In the data rows, the value 128 means zero.
Some points, one per row:
[144 104 200 177 111  79 152  44  91 150  99 169]
[132 186 124 165 131 162 112 138 207 113 169 150]
[137 127 119 169 118 171 124   0 128 183 143  85]
[136 115 119 106 102 131  99  77 130  97 125  90]
[129 174 110 165 106 124 109 140 173 175  82  96]
[125 119 130  99 141 150 126 116 126  94 141 100]
[142 140 159 169  93 171 167  93 135 172 167 154]
[104 164  76 104 171 186  99 126 169 152 173 125]
[158 179 157  97 139 178 144   0 198  99 178 141]
[139 113 174 100 140 106 168  95 106  83 149 182]
[127 189 122 158 117 112 124 173 184 169 126 143]
[ 98 187 141 160 124 164 145 136 144  99 157 111]
[134 129 112  96 146 148  95 130 123 141 157 156]
[130 114  76 161 121 123  80 121 108 126  93  96]
[114 149 166 172 150 148 164 142 135  92 147 136]
[115  81 145 109 116 119 152 157 108  97 105 171]
[118  94 114  97 131 134  73 155 106 131 141 147]
[110 107 150  92 201  98 135 216 107 158 125 166]
[127 136 188 173 144 178 178 119 130  89 162 163]
[119  79 133  98 109 108 123 149 102 110  90 110]
[136 150  95  99 128 154  94  57 151 177 161 128]
[117 133 151  93 140 132 183 162 136 112 141 165]
[118 122  98 152  52 151  71  96 130 139 139 102]
Then 24 other points, each followed by its number:
[141 148  38  95 118 207  79   0 157 145 151  94] 0
[124 138 155 159 132 132 188 148 123  99 133 154] 1
[139 179 138 159 133 147 145 154 195 115 164 154] 2
[106 103 168 155 136  93 180 169 100 100 107 168] 3
[ 99 158 132 152 167 169 123 129 156  97 175 110] 4
[120  83 126 108 121 122 162 147 116 153 130 134] 5
[112  84 139 102 145 106 150 162 117  92 108 148] 6
[123 123 127  99 101 138 112 104 121  91 132  96] 7
[123  80 126  91 134 113 120 156 105 159 101 121] 8
[140  94  89  98  67  82  83  55  91 162  73 117] 9
[131 176 116 103 160 124  99 147 146 100 101  95] 10
[122 165 130 108  92 142 127  79 146 178 106  74] 11
[113  99 154 102 129 128 170 160 112  96 119 162] 12
[131 115 165 149 124 111 173 179 106  82 105 155] 13
[126 123  77  96 235 129  77 144 137 165  91  93] 14
[115  90  77  92 149  96  79 145  83 144  81 104] 15
[125 193 114 162 100 176 109  62 224 181 186 121] 16
[128 164 126  95 150 142 109  73 140  95 110  75] 17
[136  87 103 111 109 100 101 138 102 112  75 103] 18
[119  73 150 160 122 119 156 170  73  94  82 109] 19
[135 159 135  90 140 158 138  74 131 130 184 126] 20
[140 102 134 157  99 135 129 149 122 139 166 179] 21
[134 153 100 105 161 130 105 164 151  86  88  89] 22
[123  98 113 160  84 129  85 134 122 175 145 144] 23
Which three of these numbered points are nearest to each point below, ignoring the 3 directions in which the first points spread most? Their numbers follow each, nearest first.
[151  83 111 112  76  67 109  49  76 181  79 145] > 9 16 8
[139 123 135 156  88 123 119  91 130 100  89  68] > 13 18 19
[116 133 108  94 172 138 105 102 121 163 124  74] > 15 8 20
[121  77 138 100 118 120 181 163 108 157 112 148] > 5 8 12
[119  87 113 165 126 121  88 141  95 161  90 123] > 3 1 2
[143  88 126  94  90  88 123  87  97 176  68 143] > 9 8 16
[135 119 117  88 118 112 108 125 137  94  87  73] > 22 17 10
[135 185 145 161  98 171 146 134 214 121 157 147] > 2 13 16
[119 183 110 100 120 140 114 129 154 102 108 100] > 10 18 7
[112 179 138  96 112 146 141 133 138 170 142 110] > 11 8 5
[127 162 156 163 138 165 160 119 143  92 170 139] > 1 13 4
[ 91 169 128 161 149 170 143 128 167  88 165 105] > 4 19 6
[125  95 153 158 135 106 152 164  97  97  81 142] > 13 1 3
[117 167  69  90 151 200 100 200 186  80 148  99] > 7 6 18
[126 102 162 157 147  93 168 184  98 176  84 140] > 3 1 16
[122 162 145 153 133 170 148  66 176 136 174 130] > 6 8 12
[124 136 108 159 135 139 104  47 127 115  92  66] > 22 10 18
[107  89 122 156 109  92 131 199  81 132  73 144] > 3 1 13
[151 115  75  95 177  88  94 138 103  99  97  97] > 22 15 10
[133 122  51 173 116  51  88  68 124 114 174 105] > 2 3 1
[119 135 100 165 146 150 113 109 144 103 130  82] > 4 19 18
[120  83  96 106 158 108  83 163 102 140  96 128] > 15 6 8
[117 104 195  87 123  72 162 169  90 175  94 170] > 11 16 8
